In the rows, zero is written as 128.
which system made each run:
run 1, getiv (10 x 26):
[[100 155 145 184 117 111 140 170 142  49 163 167 111 123  99 145 120 150
  122 150 141 156 153 131 169 117]
 [168 132 112 113  85  66 111 112 129 161 119  90 104 122  74 135 152  77
  124 118 185 109 144 149 109 146]
 [131  73 136 102 116 150 126 103 136 132 112  77 151 119 149 100  99 180
  163  93  98 110  88 138  97  58]
 [ 78 176 114 111 123 144 147 158 107  84 167 174 121 107 125 119 116 130
  159 183 110 146 123 153 187 117]
 [165 122 114  85 124 130 137  88  87 166 116 133 110 128 111 111 142  53
   98 110 163 117 134 120 140 197]
 [123 100 150 133 172 170 115  96 114 145 101 123 158 149 173 143 131 150
  138  91  89 123  80 101  62  95]
 [ 95 171 131 180 174 124 152 170 151 107 134 163 136  99 145 142 130 143
  114 199 107 161 141 119 192 128]
 [156 118 151 140  99  85 130 112 133 129 115 129 119 168  91 128 154  89
   73 110 197 119 166  99 139 179]
 [131 113 138 136 111 114  89 122 148 159 127  70 164 153 142 153 125 161
  137 109 101 105 121 136  40  64]
 [109 114 130 140 107 126 139 183 156 109 160 129 120  79 138 108  99 178
  143 188  90 141 137 156 198 118]]
run 2, sira (10 x 26):
[[156 115  78 101  72 159 104 156 103 143  99  77 140  87 137 138 124 163
  159 114 104 113 147 147  63 135]
 [134 137  87 106 128 185 124 153 137  67 134 165 110  98 149 121  82 177
  150 143 110 133 123 172 148 102]
 [160 156  96 134 161 143 131 109 110  77 152 188  76 120  87 143 124  73
  106 100 162 143 142 150 135 150]
 [157 133 116 146 181 141 133  82  99 152  85 116 116  84 118 165 145  79
  139  91 130 141  81 115  88 119]
 [102 155 145 145 176 118 174 114 150 118  78 125 154 100 141 131 120 137
  145 170 137 139  76 110 179  65]
 [104 173 161 125 113  92 158 107 140 118 138 129 165 179 103 121 139  82
   79 167 179 124 159  97 168 105]
 [114 115 171  99  90 120 100  91 101 189 164  89 162 171 132 135 138  92
  104 125 107 100 119 110  76 117]
 [ 95  71 164 105 114 123 109 135 140 171 156 129 124 145 173  93 114 174
  161 152  83 109  79 149 159 124]
 [122  93 112 112 123  95 126 161 146 119 137 158 102 167 130  65 156 159
  130 123 148 125 174 128 176 196]
 [147 114  81 138 120 147 115 161  94 140 108 105 139 123 134 126 164 141
  131  91 101 137 188  94  61 193]]
run 3, Zonov (10 x 26):
[[138 167 110 101 102 112 125 117 145  86 179 160 119 176  91 114 122  92
   89 132 173 117 184 154 138 120]
 [140 107 136 112 117 154 100  83  79 166 171 101 115 108 114 150 121  83
  135  89  85 121  95 141  59 118]
 [103  95 154 137 160 140 140 132 137 130 113 143 117  88 164 116 101 172
  165 160  99 135  50 142 189 106]
 [108 155 106 105 148  84 167 124 138 101 110 163 121 170 105  76 166 108
  137 132 189 133 156 119 187 149]
 [141 140 117 111 102 158 141 107  65 147 104  80 172 124 115 142 150  93
  109  98 119 127 155  75  59 148]
 [123 130 158 169 142 179 108 154 144 127 104 148 154 117 185 182  94 175
  105 170  97 129  96 118 120 111]
 [137 133 132 154 174  76 117 132 198 123 165 171  94 167 120 111 141 122
   82 144 158 127 159 149 169 133]
 [137  80 144 131  87  85 122 104 100 148 156  62 121 133  73 106 153 108
  136  68 117 122 147 113  82 133]
 [101 121 128 122  82 141 112 173 110 147  95 102 142  87 161 151 116 185
  190 166 103 119  83 147 126 118]
 [142 156  74  81 140 137 134 147 167 107 123 175 123 142 151  89 114 139
  112 170 160 114 164 165 186 136]]
run 4, sira (10 x 26):
[[120 113 100 123  91 103 118 165 119  82 118 168  75 132 105 107 141 157
  178 114 168 133 135 160 164 175]
 [179 151  38 102 146 157 127 135 113 140  89 121 130  89 132 125 152 107
  127 111 134 132 180 138  85 165]
 [126 138 117 144 154 207 154 122  98  71 102 137 154  83 144 149  97 151
  137 112  95 153 106 107 107  90]
 [118 186 147 169 156 127 125 127 140  93 139 192 104 128 119 183 117  91
  101 171 166 143 101 146 163 117]
 [178 113 147 137 164 101 129  58 153 166 126 100 122 129 100 135 130  64
   74 101 160 117 115 120 114 104]
 [ 76 121 167 128 136  83 149 107 123 146 119  81 156 134 120 113 152 134
  185 124 110 128  76 113 123  59]
 [ 90 150 140  91  78  90 151 151 130 154 129 121 153 133 132  96 131 123
  131 207 148 114 142 127 205 142]
 [143 102 125  65  82 149 110 106 115 145 134 125 159 202 148  95 126 129
   84 103 140  94 166 109  94 158]
 [ 93 102 122 125 150 162  94 153 103 154 181 149 123 139 170 118 135 160
  158 121  43 132 119 140  91 146]
 [147  82 137 166 142 133 127 167 137 115 125 167  79  90 139 122 118 159
  113 139 126 149 128 131 192 204]]
run 5, kupa (10 x 26):
[[112  80 179 106 138 169 127  90 103 102 156 183 120 185 150  98 105 137
  109  94 119 124  94 108 151 150]
 [ 96 141 120 164 207 114 112 156 124 152 144 177 106 145 154 131 184 124
  147 133  91 154 136 111 120 179]
 [141 101 145 165 129 129 166 161 134 134  73 102 161  97 149 120 135 164
   89 147 126 143 161  66 163 175]
 [123 145 136 155  89  94  97 156 165 105 103 130 153 196 127 160 145 164
  111 130 176 110 165 122  80 119]
 [176 114 103 137 109  94  97 138 174 168 177  82 109  89 105 129 114 117
   90 145 110 114 173 176 116 114]
 [142  64 160 131  67 125 114 123 115  93 132 114  84  97  94 131  91 159
  164  94 142 119  79 157 142 112]
 [122 158  63 101 161 104 123 129 122 131 103 144  93 110 117 115 160 119
  211 121 146 125  98 178 122 113]
 [143 137  85  89 142 182 190 105  92  98 100  95 162  70 126  90 111 119
  131 116 108 144 142 100 137 104]
 [ 93 193 135 120 111 183 120 121  83  85 127 176 157 170 137 178 117 105
  119 141 139 130 118 110  97 114]
 [149 156 137 130 188 134 126  93 152 173 156 159 124 126 149 143 116  65
   56 174 126 125 121 134 164 132]]
run 6, lut (10 x 26):
[[ 93 160 133 118 179 127 170  88  73 142  97 145 131 117 121 125 163  75
  165 129 136 149  82  96 153 136]
 [101 162 142 121 135 148 174 117  98 139  64 110 202 143 156 131 147 121
  113 152 136 132 131  55 127 128]
 [102 164 152 141 111 147 120 160 151 135 134 144 184 168 170 152 118 151
   69 193 117 119 168  99 129 129]
 [123 101 175 137 108 107  93 134 156 156 203 148 116 172 133 126 115 121
   64 156 116 115 153 137 151 157]
 [112  60 163 133 120  70  96 123 143 160 174 120  89 170 115  92 158 145
  150  89 117 115 114 142 119 146]
 [115  97  85 130 137  80 134 166 136 129 107  97 113 110 118  77 176 178
  202  99 115 141 148 135 121 140]
 [159 135  59 117  99 152 147 165 119  75  83 109 136  90 109 111 130 169
  145 103 141 139 186 126 113 147]
 [190 151  80 134 114 187  95 133 131  94 120 141 119 100 124 180  94 128
   95 112 144 120 153 160  71 122]
 [174 122 139 162 176 156 109  96 141 125 146 158  81  82 121 175  84  96
  102 123 128 131  75 165 131 103]
 [112 136 173 157 164 103 157  78 104 114 122 137 102 107  94 147 132  80
  149 118 156 146  54 120 162  93]]
run 7, lut (10 x 26):
[[142 136 134 150 136 125  90 148 155 143 191 170  79 107 129 158 102 103
   89 176 117 130 126 182 165 150]
 [144  68 174 116 133  95 131  65 119 136 146 127  90 149  91  97 130  95
  128  69 156 122  83 129 145 129]
 [ 81 144 109 131 151  93 139 134 115 143 100  93 146 121 125 117 178 147
  217 115 109 138 108 122  91  85]
 [133 145  85 111 108 154 178 169 120 111  82 104 165  72 146 104 121 152
  123 174 121 140 169 106 177 149]
 [153 151 126 102  78 173 103 119 127  88 134 160 144 180 133 156  90 121
   69 127 168  99 158 137  96 126]
 [147 118 137 143 181 134  78 108 151 184 191 148  99 128 147 155 120  95
  100 136  83 124 107 169  95 125]
 [101  67 180 154 159 109 151 112 113 118 127 149  89 115 120  99 136 138
  158 107 121 148  66 108 188 150]
 [ 94 172 112 130 115  74 155 138 114 117  77 107 151 154  93 123 193 115
  177 121 178 134 147  97 115 125]
 [157 136  94 120 108 153 145 147 147 147 105  62 193  90 152 122 114 155
   92 155  92 124 188 105 103 113]
 [131 123 146 126  79 170  92 150 141  84 166 173 115 143 147 157  70 167
   99 157 125 110 121 165 143 122]]
run 8, Rora (10 x 26):
[[138 175  75 127 138 162 108 170 136 112  66 167 134 111 167 171 121 158
  145 169 151 126 125 155 120 136]
 [187 128 109 126 155 149 135  97 173  86 148 156 112 127 116 116  86 112
   51 117 157 123 156 149 148 105]
 [113 113 180 173 134 126 105  98  94 101 179 136 102 135  88 167 125 106
  134  75 111 145  89 122  84 101]
 [104 142 157 151 148  84 133 122 133 180 105 111 116  85 127 155 141 108
  167 180 136 131  57 140 167 105]
 [116 134 117  77 107 102 179 101 145 109  89  89 172 153 118  64 133 135
  135 128 173 110 144 113 160  80]
 [ 95 184  90 108 109 147 131 140  84 121 172 117 168 145 115 130 155  97
  128 131  89 140 197 107  71 129]
 [152 113 146 110 113 181 105 121 100 189 133 137 132 111 177 157  99 103
   76 165 101 113 111 121 136 189]
 [117  76 155 105 165 122 108 109 160 133 135 181 110 201 167  82 130 167
  132 107 135 106 101 139 153 142]
 [108 109 119 187 177  81 154 163 136 114 151 115 110  97 103  98 169 147
  149 108  91 170 170 106 145 152]
 [147 123 135 169  83 137 133 168 111 115  47  94 150  86 126 178 128 166
  133 131 157 134 128  94 111 152]]
run 9, Rora (10 x 26):
[[ 98 186 137 110 125 138 171 104  68 123  76 142 156 124 121 151 144  81
  142 155 163 134  94  92 152 133]
 [135 165 112  89 172 134 142  80 145 166 111 128 183 182 154 112 145  86
   80 137 139 112 150 103 103 105]
 [ 91 112 177 134 133 150 135 119 117 143 190 118 172 163 155 113 118 129
   80 141  63 133 152  82 125 123]
 [ 92 103 185 149 103 100 106 154 107 171 135 148 121 164 146 136 161 131
  119 162 124 126 118  96 155 211]
 [148  75 110 123 137  75 114 156 176 178  92  96 129 148 152  85 165 177
  133 127 139 111 155 130 127 162]
 [127 106 100 146  92 137 124 191 146  84 137 103 141 112 129 105 116 209
  140 121  90 137 187 132 109 126]
 [160 141 101 150  80 151  97 176 114  96 124 162  86  92 110 180 111 135
  124 141 154 131 145 164 127 182]
 [200  97 102 123 151 133  90  96 162 129 118 141  77 112 117 139  98 120
  119  92 162 112  93 190 110 108]
 [112 120 132 146 163 131 145 109 131  77 159 128 102  91 100 120 106 138
  176 102 101 147  78 157 135  49]
 [108 180 132 141 131 118 175 109  78 103  98 132 123  81  83 152 136  76
  159 144 165 152  92 112 165 118]]
run 10, getiv (10 x 26):
[[121 141 165 120  65  80 140 121 148 104 130 126 125 148  86 130 113 111
  117 163 203 114 119 143 188 103]
 [124 117 129  62  89 113 116  80 124 174 170  75 150 157 117  96 120  97
  131 122 118  93 126 148  94  75]
 [ 85  95 147 102 112 168 133 140  84 148 175 121 139  99 157 102 107 149
  159 153  46 134  98 128 150 130]
 [ 97 140 113  94 144 137 126 144  97 143 119 199 103 156 160 109 161 112
  145 154 139 127 120 129 177 211]
 [162 124  91 117 193 156 129 108 126 155  99 134 149 153 159 110 161 115
   90  84 118 129 171  90  75 167]
 [128 132 144 211 155 161 123 167 129  94 107 133 146 105 143 182 122 171
  103 126  98 156 138  90  88 129]
 [157 149 133 186 124  79 111 161 184 111 111 150  98 121 107 170 127 134
  100 165 193 128 140 151 158 136]
 [165  91 131 125 109  76 118  96 173 123 144  76 125 149  80 100 123 129
  113  81 162 111 149 150 100  69]
 [ 87 125 136 120  74 119 130 146 105 105 166  80 136  90 103 126 113 153
  192 129  87 133 111 149 115  64]
 [119 130 104  65  81 131 141 132 101 139 115 139 105  96 129  97 118 117
  164 171 147 116 106 164 199 157]]
run 11, Zar (10 x 26):
[[115 140 106 103  61 147 105 162  71 165 117 101 132  87 137 160 136 126
  178 156 102 121 110 145  97 160]
 [153 120  86  69 126 162 120 135 163 130 116 161 127 132 178  89  88 164
  113 166 140  97 135 177 174 129]
 [127 111 105 128 188 152 124 109 120  82 170 183  96 164 123  92 141 126
  133  61 108 147 145 132 107 137]
 [144 123 148 185 168 152 135 122  85 136  91 145 102  73 125 183 136  95
  130 113 124 157  81  99 127 170]
 [128 156 147 151 138 106 146 120 175 108  53 130 158 145 140 148 121 154
  118 161 191 118 101 117 153  76]
 [107 176 113 146 142  92 153 129 152 107 178  93 162 140  90 111 147 106
  107 133 117 144 200 114 106  72]
 [148 104 167 130  52 136 110 116  86 155 173  83 124  97  97 162 103  87
   91 129 114 117 130 121 107 148]
 [113 113 142  76  95 103  86 120 145 181 132 134 116 164 158 123 121 142
  158 164 143  85  69 179 138 113]
 [111 100  92  90 174 114 162 127 139 137 154 127 121 121 137  33 145 144
  158 121  92 135 149 138 177 136]
 [128 102 125 129 107 180 146 134  52  87  98 141 127 120 122 125 138 142
  145  73 123 149 130  79 112 190]]
run 12, Zar (10 x 26):
[[189 106 154 148 126 156  94  92 149 153 101 117 143 147 144 178 104 121
   55 105 145 103 117 118  70 118]
 [ 84 126 169 175 157  80 106 138 173 135 175 128 119 136 131 142 129 151
  152 164  97 131  89 154 136  63]
 [129 116 132 132  94  65 165 135 121 127 144  98 107  96  72  89 148  96
  127 137 159 141 158 121 194 162]
 [138 119 103  73  72 138 117 109  89 146  83  78 155 137 127 120 140 134
  169  88 141 102 122 126  63 120]
 [105 152  98  97 137 184 122 156 125 138 151 140 149  94 182 124  98 158
  146 185  63 130 122 154 143 104]
 [141 110 134 113 133 153 133 120 127  81 158 201  92 161 125 104 106 119
   80 117 155 129 147 131 180 175]
 [141 121 130 148 192 121 107  91 112 157 101 146 111 158 129 148 174  95
  137  70 137 133  96 112  68 146]
 [116 119 159 183 161 126 164 143 152 132  81  97 157  70 152 149 122 167
  130 164 107 150  94  98 162  95]
 [ 98 172 137 143  78  87 148 158 146  66 130 133 151 169  88 130 139 138
  115 151 184 131 178 112 150 110]
 [160 148  95 111 110 118 102 115 118 182 163  86 139 121 107 142 145  73
   96 123 112 116 178 140  59 137]]
run 13, Zonov (10 x 26):
[[182 135 138 197 154 135 117 126 152 112 115 134 119 111 108 184 123 104
   53 116 153 140 152 110 101 142]
 [151 103 175 192 124  74 103 123 178 134 130  88 118 116  94 171 119 140
  110 118 146 126 107 140 101  73]
 [109 132 138 129  80  50 123 149 169 153 151  75 122 108  97 121 131 134
  158 174 137 116 126 168 148  75]
 [111 136 117  41  49 122 124 122 115 143 164 106 138 143 120  89 113 119
  144 161 134  92 134 168 149 108]
 [106 139  95  54 128 191 115 107  83 134 164 159 135 145 162 100 113 118
  158 127  84 113 111 156 114 121]
 [115 117 120 118 198 186 151 112  94 112 143 188 106 118 157 102 121 118
  129 116  87 155 103 116 163 164]
 [131 106 148 168 186 130 160 107 106 101  77 163 111 136 120 125 157 118
  123  80 154 155 107  73 147 173]
 [142 139 132 183 151 101 147 138 132 140  46  89 157 116 122 159 171 135
  124 121 158 143 142  71 103 142]
 [141 148 144 170  91 108 127 165 172 129  96  88 179 133 132 166 120 154
   77 176 148 122 172 107 115 102]
 [135 144 140 135  84  98  77 144 172 143 192 121 128 170 120 157 113 125
   85 160 136 102 160 169  94  97]]
run 14, kupa (10 x 26):
[[126 140 106 118 163 166 190  91  90  60 113 132 143 112 103  93 125 114
  135  81 132 160 141  93 135 100]
 [ 99 203 129 152 143 166 125 129  82 125 124 148 160 125 134 198 145  83
  120 151 110 147 126  99  82 124]
 [140 144 174 133 146 138 146 100 158 163 119 137 156 129 157 145  96 100
   54 194 144 116 108 114 186 115]
 [ 91  99 203 151 142  77 125  98 154 120 178 140 129 209 111 106 141 124
  108 107 137 124 117 104 132  96]
 [103  99 143 150 131  74 111 146 111 205 158  86 119 112 126 120 180 115
  158 139  78 136 130 119 110 160]
 [126  72 138  93  72 130 131 152 125 155  70  95 153 131 166  96 126 193
  151 141 136 105 114 113 150 161]
 [131 137  67  81 115 127 102 150 152 106 134 153 132 190 141  86 143 163
  141 114 141 106 186 159  95 133]
 [178 112  83 131 118 174 118 146 110 112 173 127 101  74 117 129 105 120
   92 111  88 141 178 145 107 170]
 [150 124 138 171 125 166 107 147 117  76  88 182  89 102 133 184  98 151
  134 120 162 136  79 146 135 145]
 [142 171  91 157 202  91 155 122 180 101  98 141 113 100 105 128 147 113
  137 136 169 145 133 148 153  83]]

runs to name:
run 15 (2 x 26):
[[182  93  92  71  91 133 110 129 176 153 137 100 125 116 150  89  90 153
  102 148 134  87 151 182 141 115]
 [115  98 110 105 102 157 110 137  92  76 190 156  88 137 109  95 114 151
  165  80  99 134 136 160 113 136]]

Rora
run 16 (2 x 26):
[[111 153 139 162 187 121 114 139 128 155  91 181  99 117 155 172 150 113
  149 169 142 140  67 137 155 155]
 [163  98 129 117 158 100 169  94 171 140  97 100 152 144 124  70 136 122
   76 111 161 125 163  95 165 126]]

Zonov
run 17 (2 x 26):
[[ 93 138 127  71 166 122 131  80 121 162 104 152 149 193 162  95 156 115
  160 122 140 106  85 122 125 114]
 [ 89 137 124 124 166 149 175 135  98 146 132 117 178 127 157  89 156 122
  116 144  72 157 169  67 144 153]]

Zonov
run 18 (2 x 26):
[[150 120 102 113 210 125 124  87 129 196 100 121 118 108 154 123 158  91
  147 114 111 124  83 137 108 123]
 [101 101 168 155 139 141 178 130 132  74 101 119 158 105 135 105 101 181
  131 130 115 147 102  89 185  89]]

Zar
run 19 (2 x 26):
[[173 141 139 146 123 164 125 114 159 108  88 121 147  99 140 179  72 135
   77 151 159 114 104 142 127  75]
 [116 158 140 133 158  95 123  84 164  96 180 142 118 164  91 125 120 101
  126 118 147 124 116 163 112  37]]

sira
run 20 (2 x 26):
[[108 150 133 123 135 198 122 142 107  82 152 205 122 127 162 153  87 142
  118 163 115 135  99 146 159 135]
 [170 123 133 152 190 130 107  93 145 129 152 187  80 151 119 145 130  80
   72 106 156 132 126 139 128 166]]

sira
run 21 (2 x 26):
[[136 118 112 151 155  86  69 150 163 181 189 129  88 128 131 133 154 122
  137 137  92 121 143 177  91 139]
 [143  43 136 113  86 114 132 137 132 122 158  90  98  94 109  71 107 167
  145 104 105 122 129 143 163 141]]

Zonov
run 22 (2 x 26):
[[127  78 153 179 182 134 139 138 164 111 154 135 111  85 142 113  96 180
  131 125  77 151 100 139 164  94]
 [101 157 134 145  84  81 148 142  90  81 131 146  95 119  63 137 153  98
  163 129 184 144 124 133 165 149]]

lut
run 23 (2 x 26):
[[143 139 120 154 162 158 188 111 103  72  87 140 146 111 107 118 134 113
   92  96 151 161 162  66 149 151]
 [138 161 162 194 134 130 120 127 115 120  77 128 146 132 118 213 144 104
  101 124 162 140 112  89  78 128]]

Zonov
run 24 (2 x 26):
[[102 141 162 103  52 133 151 134 116  78 161 132 145 123 104 119  86 134
  114 174 143 122 131 131 189 103]
 [146 134 114  74  97 128  78  97 117 158 153 158 106 191 123 133 133  84
  110 114 164  90 126 166  91 155]]

sira
run 25 (2 x 26):
[[154 117 117 157 104 133 106 146 176  69 159 116 125 127 109 140  91 178
  112 108 128 125 161 160  94  69]
 [143 129 115 140  80  97 110 145 125 105 176 117  68  73  69 145 112 117
  157 133 137 133 124 187 145 118]]

getiv
run 26 (2 x 26):
[[105 139 150 173 206  87 115  97 144 150 145 133 123 165 119 142 175 104
  136  96 115 143 111 111  77  95]
 [107 108 175 164 118  80 166 141 130 166 126  71 141  68 113 124 137 127
  133 173 109 144 111 100 184 122]]

sira
run 27 (2 x 26):
[[146 187  61 116 159 148 161 111 107 127  99  97 144  57 112 144 137  85
  150 135 124 143 130 140 107  88]
 [118 161 151 111 121 174 172  85 100  86 103 146 155 110 128 146  84 103
  118 147 153 131  77 113 168  76]]

sira
run 28 (2 x 26):
[[108 126 116 137 136 138 110 159 132  57 150 202  75 130 128 129 114 164
  169 125 137 140 108 170 161 133]
 [175 150  76 134 191 124 149 103 125 120  92 152  91 100 101 128 155  77
  120  97 171 147 136 131 132 161]]

Zar
run 29 (2 x 26):
[[117 114 109  95 151  80 102 102 141 181 169 112  95 131 117  96 152 104
  180 122 104 114  91 182 116  93]
 [104  84 122  86 106 153 167 124  72 134 127 100 136  84 134  69 122 147
  177 116  81 138 105 112 159 140]]

kupa
run 30 (2 x 26):
[[105 148 163 157 182 155 139 119 117 167  96 145 151 110 174 169 128 117
  120 174  98 139  72  99 147 125]
 [118 120 170 144 170  88 149 116 178 136 118 150 149 186 144  99 145 129
   71 146 160 126 145  88 180 138]]

Zonov
run 31 (2 x 26):
[[133 113 126  80 111 125  93 128 164 157  86 149 139 197 183 111 127 172
  129 149 165  81 106 149 127 139]
 [114 116  94 111 168 129 137 135 142 133 194 132 142 148 142  60 143 137
  117 116  66 141 197 128 118 132]]

sira
